One turn moves every row onto another: examples first, then more rows asked
J601: +1.26; +1.76; +1.04; -0.31; +1.92; -1.02; +1.58; +0.53; +0.31; -0.70; +0.10; +0.32; +2.34; -0.24; -0.08; -0.96
J62: +1.41; +1.68; +0.70; -0.32; +2.05; -0.44; +0.73; +1.17; +0.47; -0.35; -0.74; +0.18; +1.91; -0.79; -0.15; -1.26
J893: +0.87; +0.64; +0.40; -0.25; +1.32; -0.06; -0.30; -0.15; -0.26; -1.30; -0.40; -0.75; +0.59; +0.65; -0.79; +1.61
J172: +2.16; -0.03; +0.20; -0.20; +1.16; +1.23; +2.25; -0.99; -0.48; -0.06; -0.44; +0.73; +0.67; -1.24; -0.32; -1.96
J354: +0.43; +2.07; -0.15; +0.36; +0.49; -1.63; +2.49; -0.13; +0.01; +1.23; -0.66; +0.89; +1.46; -0.93; -0.47; -1.21
J945: +0.85; +1.27; +0.07; -0.62; +1.24; +0.98; +2.56; -0.32; +0.37; +0.56; -1.14; -0.29; +0.37; -1.04; -0.43; -2.56
J14: +0.32; +0.33; -0.72; -0.08; +0.97; -1.88; +1.13; -2.51; -0.51; -0.07; -0.83; -0.41; -0.93; -1.07; -0.70; +1.06
J207: +0.27; +1.61; -0.12; +0.60; +0.58; -1.86; +2.37; -0.46; -0.07; +1.00; -1.11; +0.80; +0.68; -1.53; -1.19; -1.86
J869: +0.71; +0.37; -0.37; +0.57; +0.29; -2.30; +1.42; -1.88; +0.12; +0.63; -0.79; -0.06; -0.58; -1.01; -0.73; +1.38
J9: +0.63; +0.45; +0.22; -1.34; +0.62; +0.37; -0.07; -2.75; +0.14; -1.11; -0.34; -1.24; -0.33; +0.14; -1.25; -0.91
J421: +0.80; +0.26; -0.48; -0.27; -0.06; -2.10; +0.73; -2.28; -0.01; +0.53; -0.84; +0.10; -1.27; -0.88; -1.69; +0.19
J262: +0.96; +1.36; -0.13; -0.22; +0.65; +1.13; +2.29; -0.24; +0.29; -0.30; -2.11; -0.42; +0.24; -0.83; -0.27; -2.06
J278: +0.84; +0.94; +0.45; +0.14; -0.35; -0.90; +2.33; -0.38; -1.23; +0.56; +0.06; +1.79; +0.98; -0.34; -0.54; -1.34
J182: +1.46; +0.84; +0.82; -0.88; +1.95; +0.26; +2.67; -0.27; +0.17; -0.33; -1.24; -0.19; +0.14; -1.14; -0.26; -2.44
J199: -0.06; +0.23; +0.14; -1.15; +0.99; +0.06; +0.56; -2.33; +0.77; -0.84; +0.53; -1.63; -0.83; -0.26; -0.47; -0.12
J143: +0.83; +0.35; +0.57; -0.69; +0.87; -0.18; -0.71; -0.43; -0.39; -0.10; +0.23; -0.49; -0.09; +0.70; -1.49; +1.48
J880: +1.22; +0.35; +0.07; +0.46; +0.26; -2.01; +0.82; -2.17; -0.55; +0.99; -0.59; -0.30; -1.21; -0.83; -1.59; +0.58
J589: +0.63; +0.12; +0.64; -1.11; +0.61; +0.21; +0.21; -3.13; +0.42; -0.01; +0.27; -1.36; -0.38; -0.25; -0.73; -0.37
J134: +0.90; +0.41; +0.99; -0.82; +0.63; +0.19; +0.16; -2.84; -0.13; -0.49; -0.02; -1.70; -0.73; -0.02; -0.99; -1.02
J575: +0.18; +2.07; -0.16; +0.52; -0.57; -1.37; +2.41; +0.14; +0.76; +0.77; -0.82; +0.56; +0.90; -0.60; -0.35; -1.05
J427: +0.48; +1.34; +0.32; -0.44; +1.46; +1.01; +1.86; -0.79; +0.39; -0.30; -0.78; -0.66; +1.02; -0.90; -0.92; -2.94
J827: +1.27; +0.65; -0.39; -0.20; +1.04; -0.65; -0.66; -0.64; +0.13; -0.58; +0.20; -0.21; +0.54; +0.42; -1.98; +1.56
J993: +1.38; +0.76; +0.48; +0.13; +1.12; -0.37; -0.65; -0.67; -0.52; -0.36; +0.42; -0.78; +0.43; +0.67; -1.70; +1.41
J269: +0.11; +0.17; +0.69; -1.15; +0.24; +0.30; +1.13; -2.46; +0.58; -0.65; -0.45; -1.58; -1.11; -0.13; -0.31; -0.87
J179: +1.64; +1.72; +0.34; +0.30; +1.37; -0.52; +0.72; +0.68; +1.30; -0.80; -1.06; -0.11; +2.01; -0.98; +0.20; -0.79
J975: +0.68; +1.49; -0.09; +0.24; +0.74; -1.10; +3.59; +0.10; -0.12; +1.09; -0.32; +0.88; +0.71; -0.54; -0.90; -0.91
J673: +2.01; +0.43; +1.26; -0.25; +1.04; -0.67; +0.66; +0.50; +0.45; -0.41; +0.78; +1.10; +1.52; -0.88; +0.02; -1.34
J606: +0.14; +0.61; -0.05; -0.58; +1.23; -0.77; -0.19; -0.23; -0.55; -0.98; -0.04; -0.56; -0.42; +0.46; -1.13; +1.67
J266: +1.08; +1.59; +0.26; +0.40; +1.91; -0.54; +0.68; +1.43; +0.47; -0.20; -0.33; +0.34; +1.91; -0.70; -1.31; -0.85
J103: +0.97; +0.17; -0.06; -0.10; +0.56; -1.84; +0.45; -2.41; -0.91; +0.74; -1.09; +0.06; -0.76; -0.88; -1.15; +1.00

J601 goes to J182
J421 goes to J827
Where do these go?
J266 goes to J427
J945 goes to J354
J262 goes to J575
J589 goes to J103
J14 goes to J606
J269 goes to J869
J172 goes to J278
J993 goes to J134

